In the rows, zero is written as 128.
Named turns come first, each shown by rows before and after it. Which turns, in which order, take the first row of each pair that follows to the second? Write the first one first, as in the answered first pair.
turn J_161:
[135 111 148 106 145 121 125 155  99 101 113 130 114 174  92  61 111 104
 111 129 121] => [132 137 130 100 130 166  90 163  98  90 180 104 100 137 133  86 121 123
 136 113 130]
[118 133 159 127 120 126  73 148 140 124 148 135  93  89 119 108 172 126
 115 118 123] => [113 121 163 117 123  98  87 138 136 135 116 144  97  94 104 131 173 118
 104 116 115]
[148 119 104  96 131 114 149 153 128 102 146 109 116 141 140 149 124 162
 121 142 131] => [141 119 112  96 131 110 153 148 120 104 143 106 113 136 145 159 120 156
 115 138 131]
turn J_425:
[139 172 124 138 125 183 121 139 121 131 176  66 133  84 136 149 126 148
 121 148 104] => [147 169 122 154 132 192 129 152 126 112 169  71 144 107 127  96 125 157
 132 168 108]
[107 112 187 106 132 100 130 135  72 158  92  97  92 128  83 161 137  84
  70  74  76] => [115 109 197 117 126 121 131 160  69 139 101  90  81 150  80  90 133  99
  73  80  87]
[142 140 146 114 139 133 130 162 144 110 111 122 118 144 118  72 121 111
 135 101 137] => [144 129 136 124 143 116 142 155 164 111  95 143 135 155 119  87 118 114
 143 120 133]
turn J_229:
[123 125  95 132 117 134  90 142 138 121 146 134 163 152 185 113 137 152
 154 136 111] => [117 123  93 131 119 110  97 124 151 136 130 142 167 148 174 145 138 144
 151 139 109]
[117 129 139 123 120 147 120 132 122 145 147 118 108 115 118 140 159 111
 110 109 136] => [126 127 121 127 122 157 119 145 122 132 149 127 108 126 126 100 156 122
 119 124 153]
[115 118 145 125 141  90 155 110 115 151  79 150 129 127 105 172 122 103
 106 126 120] => [110 136 170 117 123 118 126 136  81 143 114 112 101 110 114 156 124  97
 104  95 122]

Between the rows of a pair lie 2 to 3 turns.
[129 119 143 139 116 162 116 151 121  91 127 117 114 147 111  85 121 139
 152 126 135] => [120 106 160 135 124 122 146 143 116 104  84 130 124 158  93 103 112 116
 138 125 120] => J_161 then J_161 then J_161
[117 145 143  96 133 122  83 111 147 140 111 135 138  96 118 191 132 119
 101 129 109] => [118 161 132 105 130 166  67 130 156 115 153 129 132  93 140 150 132 140
 121 137 126] => J_161 then J_161 then J_161
[138 123 103 154 139 135 134 135 142 105 128 142 160 169 129  63 126 139
 144 159 152] => [128 111 127 136 139  82 158 108 137 139  77 157 160 162 109 120 126 113
 119 150 121] => J_161 then J_161 then J_161
[124 116  99 151 130 111 123  95 180 134 141 136 152  96 151 191 134 132
 139 140 144] => [129 122  89 161 134 138 115 114 190 116 162 138 152 104 159 149 135 148
 150 152 163] => J_161 then J_161 then J_161
[131 136 203 122 125 144 122 169  77 118 142  87  86 141 115  77 123  95
 125  99 144] => [120 134 206 117 126 121 127 154  74 132 133  95  86 134 106 121 116  87
 113  91 134] => J_161 then J_161
[155 129 115 169 108 158 101 106 135 125 179  88 134  92 192 174 132 145
 159 105 112] => [152  84 144 171 138  79 168 109 101 135  62 127 147 166 101 115 114 100
 110 125 100] => J_425 then J_161 then J_161
[131 119 159 120 132 116 138 136 101 134  97 145 125 137 121 126 126 131
  88 132 124] => [128 119 163 111 127 127 125 130 104 139 119 134 114 112 139 161 136 131
  95 114 123] => J_161 then J_161 then J_161
[101 122 123 112 101 136 168 115 155 123  91 144 145 132 152 154 124 130
  89 119 131] => [ 97 134 123 112  92 155 153 117 157 116 120 139 139 120 168 172 129 141
  96 107 126] => J_161 then J_161 then J_161
[146 117 103 147 154 191 100 151 185 113 197 136  98  86  97 130 142 137
 133 129 130] => [155 101 106 157 171 166 127 161 174 105 149 159 111 134  70  81 130 133
 121 154 135] => J_161 then J_161 then J_161
[123 111  89 161 155  94 108 129 161 117 133 126 151 165 133  84 131 152
 170 189 112] => [122 122  82 150 147  93  99 110 171 131 146 125 151 135 149 147 139 157
 181 176 112] => J_425 then J_161 then J_161
